In the data rows, the value 128 means zero.
Some points:
{098, 126, 060, 160, 116, 185, 120, 098, 158, 072, 140, 140, 148, 182,
 149, 008, 168, 121, 112, 198, 190, 135, 188, 089, 141, 059, 163, 198,
 138, 171, 133, 137, 154, 192, 162, 137, 105, 115}
{133, 147, 110, 094, 062, 080, 077, 147, 184, 143, 139, 136, 166, 118,
 063, 144, 173, 122, 087, 141, 109, 155, 121, 153, 030, 150, 174, 093,
 214, 135, 042, 126, 163, 139, 132, 085, 087, 055}
{206, 124, 153, 057, 197, 145, 088, 113, 139, 099, 143, 091, 101, 079,
 099, 111, 121, 019, 117, 128, 139, 129, 102, 132, 086, 137, 107, 188,
 107, 157, 129, 176, 137, 126, 074, 094, 142, 101}
{140, 132, 152, 143, 172, 185, 117, 163, 085, 103, 135, 187, 075, 126,
 099, 100, 121, 096, 117, 150, 199, 175, 116, 095, 169, 181, 214, 068,
 165, 069, 158, 133, 106, 139, 147, 100, 161, 155}
{181, 178, 056, 152, 076, 146, 185, 102, 129, 099, 098, 114, 105, 161,
 223, 183, 147, 112, 106, 100, 104, 162, 121, 184, 146, 188, 144, 150,
 178, 171, 140, 167, 112, 140, 073, 162, 187, 107}
{179, 091, 163, 181, 141, 171, 149, 055, 137, 141, 123, 141, 093, 120,
 077, 184, 105, 128, 110, 064, 193, 105, 146, 221, 197, 097, 137, 140,
 188, 152, 038, 084, 133, 149, 148, 131, 079, 148}
{084, 107, 113, 138, 071, 126, 124, 142, 148, 213, 080, 121, 158, 184,
 118, 083, 119, 064, 126, 102, 167, 126, 213, 104, 134, 141, 100, 082,
 142, 157, 173, 168, 133, 170, 088, 113, 093, 189}
{197, 079, 158, 209, 133, 087, 178, 129, 164, 186, 109, 100, 156, 150,
 112, 095, 087, 165, 047, 142, 153, 137, 093, 101, 132, 108, 133, 101,
 066, 103, 098, 167, 152, 073, 141, 231, 182, 153}
{132, 108, 121, 120, 105, 111, 121, 126, 172, 060, 083, 206, 141, 097,
 105, 193, 062, 172, 157, 135, 114, 059, 111, 110, 148, 205, 157, 180,
 090, 145, 144, 116, 148, 112, 109, 133, 071, 206}
{148, 143, 118, 125, 146, 143, 193, 069, 124, 106, 146, 037, 131, 090,
 157, 141, 081, 185, 116, 210, 136, 104, 200, 129, 100, 159, 083, 068,
 117, 132, 101, 114, 107, 116, 143, 148, 069, 173}
{136, 229, 146, 159, 140, 062, 083, 167, 093, 105, 121, 084, 154, 182,
 063, 157, 000, 182, 162, 142, 184, 156, 141, 153, 124, 118, 073, 147,
 124, 167, 139, 119, 149, 105, 132, 102, 118, 103}
{197, 161, 148, 189, 140, 046, 122, 158, 128, 146, 138, 126, 122, 133,
 130, 105, 221, 143, 242, 137, 113, 020, 194, 096, 190, 140, 138, 135,
 148, 136, 100, 181, 113, 145, 146, 114, 171, 121}
{040, 105, 160, 139, 101, 140, 069, 182, 068, 112, 139, 132, 044, 134,
 156, 119, 142, 144, 155, 186, 115, 064, 085, 232, 176, 149, 106, 078,
 087, 126, 075, 196, 148, 121, 060, 176, 109, 063}
{150, 038, 074, 105, 143, 079, 146, 149, 122, 107, 115, 136, 144, 106,
 145, 175, 128, 093, 152, 192, 177, 054, 075, 132, 072, 077, 109, 097,
 174, 087, 173, 088, 156, 086, 107, 148, 143, 124}
{096, 132, 185, 136, 117, 171, 122, 093, 139, 114, 189, 139, 139, 194,
 095, 110, 201, 161, 142, 111, 171, 143, 100, 112, 083, 191, 040, 150,
 167, 121, 198, 088, 100, 176, 089, 164, 153, 168}
{138, 144, 129, 084, 087, 131, 160, 154, 178, 124, 127, 154, 195, 170,
 093, 143, 120, 102, 085, 169, 095, 123, 147, 157, 229, 081, 097, 136,
 127, 081, 153, 083, 000, 141, 109, 149, 135, 079}
{151, 110, 179, 074, 156, 161, 107, 125, 116, 091, 059, 135, 100, 226,
 155, 135, 176, 120, 087, 138, 059, 103, 094, 112, 047, 127, 102, 108,
 156, 172, 073, 171, 094, 119, 216, 088, 113, 142}
{125, 089, 158, 161, 123, 093, 169, 096, 142, 083, 102, 169, 128, 099,
 167, 073, 093, 208, 109, 123, 114, 165, 134, 183, 112, 029, 112, 081,
 163, 175, 190, 129, 099, 113, 078, 026, 159, 165}
{078, 150, 147, 110, 124, 132, 080, 156, 146, 119, 136, 109, 112, 152,
 201, 113, 127, 137, 091, 063, 128, 060, 180, 153, 130, 163, 153, 155,
 162, 104, 106, 028, 156, 062, 118, 155, 226, 170}
{043, 087, 116, 148, 226, 110, 104, 103, 161, 135, 108, 095, 120, 129,
 063, 131, 161, 148, 164, 129, 029, 182, 143, 099, 149, 173, 131, 098,
 136, 077, 149, 142, 155, 129, 137, 128, 146, 084}
{162, 173, 137, 109, 079, 219, 103, 098, 129, 156, 097, 106, 205, 148,
 134, 097, 180, 127, 111, 128, 129, 094, 050, 107, 177, 136, 129, 083,
 094, 124, 173, 081, 206, 092, 121, 081, 100, 110}
{158, 062, 110, 152, 103, 119, 025, 168, 121, 081, 204, 139, 151, 137,
 172, 169, 137, 117, 129, 069, 109, 153, 174, 086, 122, 120, 133, 054,
 058, 162, 136, 154, 104, 164, 157, 127, 138, 085}
{077, 124, 128, 198, 065, 159, 142, 116, 147, 182, 187, 124, 124, 063,
 095, 139, 121, 097, 135, 141, 074, 133, 099, 071, 119, 130, 116, 187,
 138, 194, 140, 110, 103, 015, 187, 100, 138, 130}
{136, 183, 154, 123, 155, 081, 120, 117, 215, 145, 181, 137, 084, 131,
 190, 189, 179, 153, 140, 185, 141, 238, 085, 082, 138, 072, 137, 137,
 075, 115, 099, 121, 124, 111, 068, 135, 082, 201}
{094, 192, 119, 156, 185, 121, 091, 149, 054, 160, 084, 164, 112, 059,
 082, 117, 138, 124, 072, 101, 115, 058, 093, 048, 105, 126, 144, 104,
 078, 187, 066, 107, 099, 169, 017, 180, 109, 066}
{171, 134, 174, 173, 127, 166, 140, 136, 138, 152, 108, 122, 103, 118,
 196, 144, 074, 140, 092, 147, 069, 135, 211, 132, 132, 092, 116, 197,
 166, 066, 168, 127, 165, 133, 098, 147, 038, 073}
{099, 094, 113, 098, 163, 094, 235, 171, 081, 109, 208, 138, 135, 172,
 177, 085, 116, 109, 122, 045, 120, 158, 102, 105, 168, 182, 104, 129,
 139, 139, 099, 115, 153, 070, 125, 093, 077, 087}
{165, 156, 171, 105, 108, 089, 192, 079, 170, 169, 110, 155, 063, 106,
 164, 114, 086, 134, 189, 128, 157, 150, 162, 195, 067, 146, 194, 087,
 046, 152, 182, 072, 101, 115, 193, 175, 104, 077}
{134, 119, 086, 094, 068, 173, 178, 111, 063, 122, 088, 194, 131, 140,
 089, 143, 145, 090, 188, 141, 130, 182, 204, 106, 115, 108, 090, 141,
 067, 073, 049, 097, 165, 132, 119, 108, 197, 156}
{129, 064, 129, 040, 154, 135, 102, 078, 052, 144, 129, 052, 148, 126,
 093, 175, 141, 190, 170, 079, 141, 147, 150, 092, 147, 123, 216, 173,
 111, 128, 127, 154, 094, 104, 100, 097, 131, 090}
{118, 113, 060, 111, 100, 176, 087, 121, 195, 162, 082, 111, 120, 107,
 171, 072, 051, 175, 201, 096, 144, 128, 053, 099, 108, 128, 083, 135,
 160, 071, 091, 132, 050, 158, 151, 115, 155, 122}
{126, 127, 162, 024, 137, 165, 160, 231, 116, 109, 154, 071, 116, 088,
 058, 162, 115, 152, 131, 143, 064, 140, 110, 103, 134, 103, 163, 110,
 159, 194, 121, 153, 190, 176, 180, 190, 178, 137}
{034, 164, 167, 183, 159, 155, 171, 171, 113, 117, 114, 117, 224, 093,
 191, 204, 134, 087, 161, 091, 166, 134, 081, 158, 061, 080, 163, 133,
 099, 065, 138, 160, 145, 145, 152, 102, 124, 141}
{114, 154, 172, 102, 089, 031, 097, 030, 054, 093, 186, 148, 174, 097,
 150, 089, 096, 066, 124, 112, 093, 145, 087, 105, 133, 101, 143, 136,
 171, 060, 140, 149, 172, 135, 166, 178, 134, 141}
{129, 169, 053, 140, 134, 125, 185, 098, 160, 138, 182, 094, 049, 147,
 070, 129, 116, 098, 078, 117, 084, 074, 101, 154, 115, 119, 135, 140,
 079, 074, 166, 131, 127, 178, 138, 064, 135, 185}
{104, 083, 113, 150, 111, 063, 094, 177, 079, 165, 080, 091, 095, 065,
 143, 135, 178, 115, 069, 143, 164, 173, 108, 155, 170, 177, 102, 189,
 086, 136, 180, 085, 101, 200, 202, 114, 146, 162}
{134, 149, 040, 092, 221, 161, 101, 159, 114, 171, 115, 220, 169, 107,
 089, 071, 186, 140, 139, 108, 145, 140, 162, 192, 132, 117, 095, 146,
 160, 160, 150, 176, 127, 087, 154, 147, 100, 153}
There is one direction along which these points spread out most. Take the direction at right angles to it along which they spread out most. Go by this last direction. For each point below, how far along it does it lie, from 0 to 99? 50 is the average, and the first point above lies past it. One standard deviation of the points above along it is 16.
{134, 119, 086, 094, 068, 173, 178, 111, 063, 122, 088, 194, 131, 140,
 089, 143, 145, 090, 188, 141, 130, 182, 204, 106, 115, 108, 090, 141,
 067, 073, 049, 097, 165, 132, 119, 108, 197, 156} 67
{040, 105, 160, 139, 101, 140, 069, 182, 068, 112, 139, 132, 044, 134,
 156, 119, 142, 144, 155, 186, 115, 064, 085, 232, 176, 149, 106, 078,
 087, 126, 075, 196, 148, 121, 060, 176, 109, 063} 30
{133, 147, 110, 094, 062, 080, 077, 147, 184, 143, 139, 136, 166, 118,
 063, 144, 173, 122, 087, 141, 109, 155, 121, 153, 030, 150, 174, 093,
 214, 135, 042, 126, 163, 139, 132, 085, 087, 055} 49
{034, 164, 167, 183, 159, 155, 171, 171, 113, 117, 114, 117, 224, 093,
 191, 204, 134, 087, 161, 091, 166, 134, 081, 158, 061, 080, 163, 133,
 099, 065, 138, 160, 145, 145, 152, 102, 124, 141} 40
{129, 064, 129, 040, 154, 135, 102, 078, 052, 144, 129, 052, 148, 126,
 093, 175, 141, 190, 170, 079, 141, 147, 150, 092, 147, 123, 216, 173,
 111, 128, 127, 154, 094, 104, 100, 097, 131, 090} 41
{077, 124, 128, 198, 065, 159, 142, 116, 147, 182, 187, 124, 124, 063,
 095, 139, 121, 097, 135, 141, 074, 133, 099, 071, 119, 130, 116, 187,
 138, 194, 140, 110, 103, 015, 187, 100, 138, 130} 48
{118, 113, 060, 111, 100, 176, 087, 121, 195, 162, 082, 111, 120, 107,
 171, 072, 051, 175, 201, 096, 144, 128, 053, 099, 108, 128, 083, 135,
 160, 071, 091, 132, 050, 158, 151, 115, 155, 122} 62
{165, 156, 171, 105, 108, 089, 192, 079, 170, 169, 110, 155, 063, 106,
 164, 114, 086, 134, 189, 128, 157, 150, 162, 195, 067, 146, 194, 087,
 046, 152, 182, 072, 101, 115, 193, 175, 104, 077} 25
{158, 062, 110, 152, 103, 119, 025, 168, 121, 081, 204, 139, 151, 137,
 172, 169, 137, 117, 129, 069, 109, 153, 174, 086, 122, 120, 133, 054,
 058, 162, 136, 154, 104, 164, 157, 127, 138, 085} 50
{125, 089, 158, 161, 123, 093, 169, 096, 142, 083, 102, 169, 128, 099,
 167, 073, 093, 208, 109, 123, 114, 165, 134, 183, 112, 029, 112, 081,
 163, 175, 190, 129, 099, 113, 078, 026, 159, 165} 53
{094, 192, 119, 156, 185, 121, 091, 149, 054, 160, 084, 164, 112, 059,
 082, 117, 138, 124, 072, 101, 115, 058, 093, 048, 105, 126, 144, 104,
 078, 187, 066, 107, 099, 169, 017, 180, 109, 066} 33
{132, 108, 121, 120, 105, 111, 121, 126, 172, 060, 083, 206, 141, 097,
 105, 193, 062, 172, 157, 135, 114, 059, 111, 110, 148, 205, 157, 180,
 090, 145, 144, 116, 148, 112, 109, 133, 071, 206} 33
